W =
[[110 132 129 126 127 128 127 120 128 125]
 [137 128 124 128 125 130 132 131 135 126]
 [128 121 142 124 123 126 128 126 131 129]
 [130 122 137 131 125 129 126 123 124 130]
 [134 125 118 129 126 127 128 121 126 129]
 [135 126 122 132 132 128 123 133 129 150]
 [129 133 117 128 128 127 130 130 126 136]]
Rows and columns are counted from 1.
row 1 col 1 => 110
row 1 col 9 => 128
row 2 col 6 => 130
row 2 col 9 => 135
row 6 col 7 => 123
row 4 col 9 => 124
row 7 col 2 => 133
row 5 col 4 => 129
row 6 col 9 => 129
row 1 col 5 => 127
row 5 col 1 => 134
row 6 col 4 => 132
row 6 col 3 => 122
row 2 col 4 => 128
row 5 col 5 => 126
row 6 col 5 => 132
row 7 col 4 => 128
row 5 col 9 => 126
row 5 col 8 => 121
row 1 col 10 => 125
row 7 col 1 => 129
row 7 col 9 => 126
row 4 col 6 => 129
row 3 col 3 => 142

m =
[[128 137 132 122 134 131 125 132 147 126 121 141 121 134 140]
 [133 137 131 130 114 124 127 118 128 128 125 132 130 131 132]
 [124 126 108 134 130 130 125 119 118 130 121 115 131 124 112]
 [122 126 120 127 134 134 118 128 130 112 121 137 111 123 136]
 [134 118 100 118 130 124 125 132 132 128 125 130 132 125 152]
 [130 115 135 124 117 125 124 134 121 130 125 140 130 133 126]
 [134 134 135 131 117 121 127 128 132 126 126 144 136 135 138]
 [120 118 114 127 119 129 128 121 120 120 123 119 125 129 138]
 [123 126 126 142 143 130 129 123 141 125 122 102 135 128 120]
 [131 137 121 124 132 125 121 134 122 130 126 125 129 127 139]
 [127 149 143 128 145 122 128 116 132 121 131 134 132 135 134]
 [130 133 123 127 133 131 123 126 122 142 135 144 135 127 133]
 [126 123 132 130 114 115 133 128 135 126 126 129 126 128 120]]
Rows and columns are counted from 1.
row 1 col 1 = 128
row 8 col 15 = 138
row 12 col 2 = 133
row 1 col 5 = 134
row 1 col 2 = 137
row 7 col 1 = 134
row 3 col 12 = 115
row 4 col 4 = 127
row 7 col 2 = 134
row 7 col 11 = 126
row 8 col 12 = 119
row 5 col 6 = 124
row 9 col 7 = 129
row 10 col 13 = 129
row 7 col 6 = 121
row 3 col 8 = 119
row 5 col 11 = 125
row 7 col 5 = 117
row 2 col 9 = 128
row 9 col 9 = 141
row 1 col 10 = 126
row 5 col 2 = 118
row 6 col 8 = 134
row 7 col 10 = 126
row 6 col 4 = 124
row 13 col 11 = 126
row 8 col 6 = 129
row 13 col 12 = 129
row 3 col 15 = 112
row 8 col 8 = 121
row 6 col 13 = 130
row 4 col 10 = 112
row 1 col 6 = 131
row 10 col 12 = 125
row 4 col 11 = 121
row 8 col 9 = 120
row 7 col 4 = 131
row 12 col 3 = 123

x =
[[117 118 132 136 115 134 131 119 112 125 131 140 115 124 128 125]
 [122 115 142 128 112 121 133 130 122 131 118 139 130 131 146 133]
 [139 122 120 132 120 119 133 127 133 120 115 154 145 134 119 124]
 [138 118 132 130 130 128 132 119 115 118 126 128 133 131 137 143]
 [132 126 124 119 134 118 136 136 120 115 128 131 112 125 119 128]]
Indices start at 1.
(1, 1)	117
(3, 6)	119
(5, 15)	119
(1, 6)	134
(2, 14)	131
(4, 6)	128
(5, 3)	124
(2, 8)	130
(1, 8)	119
(1, 11)	131
(5, 8)	136
(3, 16)	124
(4, 3)	132
(5, 2)	126
(4, 5)	130
(3, 10)	120
(4, 7)	132
(2, 9)	122
(4, 10)	118
(4, 12)	128
(2, 12)	139
(4, 1)	138
(2, 15)	146
(5, 10)	115
(3, 11)	115
(1, 9)	112

M =
[[132 126 122 124 134 115 126 121 131 130 137 128 133]
 [107 119 112 131 113 153 136 112 106 142 120 139 151]
 [125 134 128 127 117 134 123 144 127 124 101 127 120]
 [141 135 133 124 133 109 119 142 142 119 122 121 113]
 [133 127 121 123 132 114 124 125 132 128 132 127 130]
 [141 135 135 125 135 110 120 141 142 119 126 121 113]
 [142 134 134 124 137 107 121 138 143 119 131 121 115]
 [109 117 111 130 117 149 136 108 107 143 128 139 153]
 [132 127 122 124 132 116 125 123 131 129 133 127 132]
 [133 131 124 124 129 116 122 133 133 125 123 126 124]
 [108 118 112 130 116 151 136 110 107 142 124 138 151]
 [121 119 118 129 130 132 134 107 119 138 144 134 146]
 [141 135 134 124 134 110 120 142 141 119 123 121 113]
 [123 120 117 127 130 129 133 109 120 137 143 133 145]
 [115 128 123 130 114 147 130 132 116 132 107 133 132]
 [130 136 130 125 121 126 121 147 132 121 103 125 115]]
Rows and columns are counted from 1.
(1, 1) -> 132
(11, 6) -> 151
(15, 9) -> 116
(6, 10) -> 119
(6, 6) -> 110
(10, 12) -> 126
(2, 5) -> 113
(11, 2) -> 118
(1, 7) -> 126
(5, 6) -> 114
(8, 3) -> 111
(3, 13) -> 120
(16, 5) -> 121
(11, 9) -> 107
(7, 12) -> 121
(2, 3) -> 112
(11, 4) -> 130
(15, 13) -> 132
(1, 3) -> 122
(1, 4) -> 124
(8, 12) -> 139
(14, 7) -> 133
(2, 2) -> 119
(9, 2) -> 127
(5, 11) -> 132
(15, 4) -> 130
(1, 6) -> 115
(14, 3) -> 117
(15, 3) -> 123
(15, 2) -> 128
(7, 2) -> 134
(14, 10) -> 137
(5, 4) -> 123
(11, 7) -> 136
(15, 6) -> 147
(3, 11) -> 101
(2, 6) -> 153
(12, 12) -> 134
